One turn sends every row of this set to another row. A few are shown first. Where does it send the rows asked after them?
lekat: [  3.5  13.7  10.4   1.6   2.3 -10.3  -7.8  20.7  15.4 -16.2   5.6 -26.2
  -6.1  26.8  -9.8  11.2 -19.0]
Nev: [ 19.7  -6.3 -33.5  -6.8 -19.0  -1.5 -12.7  20.9 -14.6  -1.3  -1.2 -14.0
   7.9   3.0  20.1  -5.8 -17.5]
fepi: [ -4.4  -9.2  -2.2  -8.0  -9.7 -13.9  -3.1  28.7   1.4 -25.5 -30.9   5.8
 -10.9  25.1  -9.8  -5.4   9.2]
Tebi: [ 17.4  -7.5   9.9  20.9  -4.0  19.5 -13.1  20.9  -6.5  11.8 -19.0  -5.5
  21.5  24.7  -3.6   9.9  -0.3]
rut: [ 11.8  -4.5 -10.1  -5.7  14.5 -12.0   1.0   1.7   3.1  19.7  -7.5 -27.7
 -11.3  23.3 -14.6 -12.8   8.8]
rozi: [ 15.6  11.6  -9.2 -13.4  21.7  -3.1  -4.0  27.3  -4.6  13.0  -0.3 -21.2
 -11.3   7.8  -9.2 -15.2  11.7]
dofeb: [ 11.8 -30.9  -1.2 -11.5 -12.5  11.1 -23.1  26.7 -10.3  -3.1   2.0 -10.8
   3.7  12.2  14.0 -14.5 -12.1]
zaf: [  7.8  -5.2   4.5  19.2  -5.0  10.3  -8.0  15.1  -9.2  15.7 -17.9 -17.4
  30.2  23.6   3.6  16.1   3.2]
lelaz: [ 10.9 -13.9  11.3  16.7  -5.7   5.4  -0.9   9.0   2.8  15.1 -30.0  -8.5
  25.5  24.5  -9.2   4.5 -10.6]
Tar: [ 18.2   5.5 -16.6   7.8 -21.7  -5.7   9.0  16.3  13.0 -12.1 -22.0 -17.1
  16.7 -12.3  16.2  -1.7  -9.2]
vala: [ 16.7  -7.7 -16.3 -10.6  16.7   3.3   6.9  11.2   1.3  12.0   5.4 -16.6
  -2.3  14.3 -16.6  -0.3  17.2]
lag: [  8.0 -19.2  10.5  26.3  -7.0  10.6  -0.5  20.2  -8.0   1.1 -13.1 -14.2
  24.3   4.2  -2.2  13.0   3.0]
rit: [ 14.0  -1.2 -13.5  -2.6  14.8  -3.4   1.8  13.1   2.8   5.2   2.4 -35.0
  -8.1  17.3  -1.5 -16.0  23.2]
pebap: [ 10.7 -18.5  -6.3  -0.5  -7.7  11.3 -29.3  22.4 -29.1   0.1 -15.6  -5.8
  19.1  13.1   9.7  -0.5  -7.5]
Pem: [ -6.6  18.2   6.0  -1.6   5.3   5.6  -3.4  19.3   2.4 -11.5   8.6 -39.6
   4.6  21.4  -2.2 -10.1   3.4]
Naz: [ 23.1   5.7 -27.9   3.0 -17.5   0.5   3.8  28.8  21.8   0.4 -18.1 -10.1
   4.6   0.2  17.1  -1.2 -18.8]
tor: [  3.7   2.3 -23.7  -8.5  10.7  -7.9   1.9  16.9   4.1  11.9  10.7 -27.1
  -6.4  14.2  -9.8 -12.6  15.6]
muso: [ -4.5   4.6   5.3 -17.4  -1.7  -0.7   7.7  40.3   1.6 -27.2  -5.2 -26.4
  12.2  15.0   0.4   8.6 -16.7]
nime: [-14.3   7.6   2.7  -6.1  -7.9  -3.0  -6.2  34.5   7.9 -35.0  -8.9 -18.8
  -4.8  18.6  -9.7   1.1 -12.0]
fas: [  1.2   4.9   2.5   1.1   5.7 -10.4   0.5  10.5  -1.1 -20.8 -36.9   7.9
  -7.5  14.7 -18.9   3.4   2.0]
buri: [  9.5 -32.0 -17.0   0.3   0.5 -10.1 -29.0  15.5 -10.2  -1.4 -10.8 -10.0
   8.1   0.8  18.4  -5.1 -11.8]
lep: [ 21.2  -2.4 -18.5  -1.6 -16.1  -6.9  -5.1  28.0  18.4   4.5 -23.8  -1.6
  15.1  -9.3  11.4 -20.1 -15.4]
Debe: [ 17.2  -7.4 -15.2  -2.3 -15.5  -0.7 -26.1   1.4 -13.4 -13.5  -5.1 -12.6
  -2.1  19.5  25.9  -6.7 -13.4]
kir: [ 18.2 -17.5 -10.9  -5.1 -21.5 -15.8 -17.9   4.9 -17.6   3.2  -1.9  -3.1
  16.7  12.4  12.0 -15.4  -7.3]
vaga: [  3.3  -3.5   6.0  29.4 -15.6  -1.4  -1.8  25.2  -6.3  14.8 -25.7 -10.6
  19.7  25.7  -7.5   7.4   5.5]
dat: [ -1.1  17.2   4.7  -3.6   6.5   0.9   3.5  19.1  -8.2 -18.8  -0.4 -36.1
  15.0  25.2   6.4  11.6  -6.5]
rom: [  6.7  -7.7  -2.6  -8.2  21.0  -4.9   9.2  26.1  12.5   9.1   2.5 -32.5
 -13.4  11.3   0.5  -1.1  10.3]
bar: [ -5.7 -11.7  -5.5 -14.4  -2.3 -19.1  -1.6  19.2   7.9  -3.8 -37.4   3.5
 -14.7  22.5 -13.5  -7.6  -4.8]
Dur: [ 17.3  -6.5 -22.7   6.9  -8.2  -7.6  10.2  14.5  26.1   8.4 -24.4 -19.4
   8.6   3.6   6.5   0.1 -25.3]
tefi: [ -2.1  -6.8 -31.2   3.7 -15.2  -1.0 -25.2  20.8 -17.1   3.8   5.2 -11.9
  -0.8  -2.8   6.4 -10.6 -10.0]
tekor: [  4.1  -4.2 -11.7  -3.4 -16.4   2.7 -37.8  18.3 -24.0  -2.8 -12.1  -5.7
  11.0   1.0  -4.7 -15.1  -5.0]
Norut: [  6.2   0.3  -9.3  -4.1  15.3  -1.7  21.8  17.9   9.0  13.6   2.5 -19.4
  -7.1   2.0  -9.8 -15.1   8.9]
mina: [  4.5   9.4  11.0 -11.9  -9.2 -18.6   0.9  14.6   1.4 -20.8 -29.8   1.3
  -7.0  30.1  -7.2   4.5   5.3]
vizo: [ -9.8  -0.1  -4.8 -12.3  -1.0 -12.9 -17.1  22.8  -1.5 -19.7 -33.2   5.7
  -2.6  22.6 -17.6  -2.6   8.3]
fofo: [-12.0  15.3  20.7 -11.3   4.0  -3.7  -5.1  29.3  18.9  -5.4  -4.9 -21.6
   4.4  22.6   5.3  -6.8 -13.4]
tevi: [  8.3 -10.3   3.2  27.6   3.8   3.6  -1.1  16.0 -16.0  22.9 -25.7 -11.9
   8.8  12.7   2.3  10.4   1.8]
Fom: [ -3.0  10.2  -6.9  -5.9   0.4 -15.2  -5.3  29.3 -12.0 -12.0 -22.1  12.6
 -18.1  23.1 -11.2   2.3   0.6]
Masel: [ 21.6   4.0 -23.1   9.0 -11.8 -10.9  -0.2  33.5  22.4   2.7 -28.6 -29.4
   8.0  -5.2   1.8  -3.2  -9.3]
zuz: [ 30.1   1.0 -15.9  -1.7 -20.9 -13.2   9.4  27.3   7.6   3.0 -31.3  -9.5
   4.2  -8.9  -1.0  -4.8 -15.3]
Mopel: [ 14.5 -13.6  -4.5  34.8  -1.2   2.0 -15.2   9.4  -9.0  12.4 -10.1  -1.1
  14.2  19.4  -2.7   9.2  -3.0]
fonif: [-10.5  -1.3   2.7  10.0  -0.6  -0.1  -7.6  31.9   7.0 -20.9   5.4 -21.0
  -7.9  34.0  10.2  -3.4 -20.6]
mar: [ 12.8  12.7  14.3  -7.5  -1.9   2.8 -15.5  24.7   8.7 -21.4  -1.9 -30.9
   7.4  26.8   3.0 -20.7 -14.5]
Rop: [ -4.1   1.6 -13.6 -19.6   1.6  -7.2  -0.9  15.0   4.1 -13.8 -36.1  14.8
  -3.7  16.7  -3.2   1.2   7.1]
Naze: [ 19.2  -2.1 -25.2  -4.6 -21.1  -7.0   2.8  33.4  19.5  -5.7 -22.5 -16.6
  15.8  -3.8   6.6   7.7 -19.3]

lekat -> kir
muso -> tefi
And these:
vala -> vaga
rut -> lelaz
mina -> lep
Norut -> tevi
pebap -> nime
Debe -> mar
zaf -> vizo
Tar -> rozi
rit -> Tebi

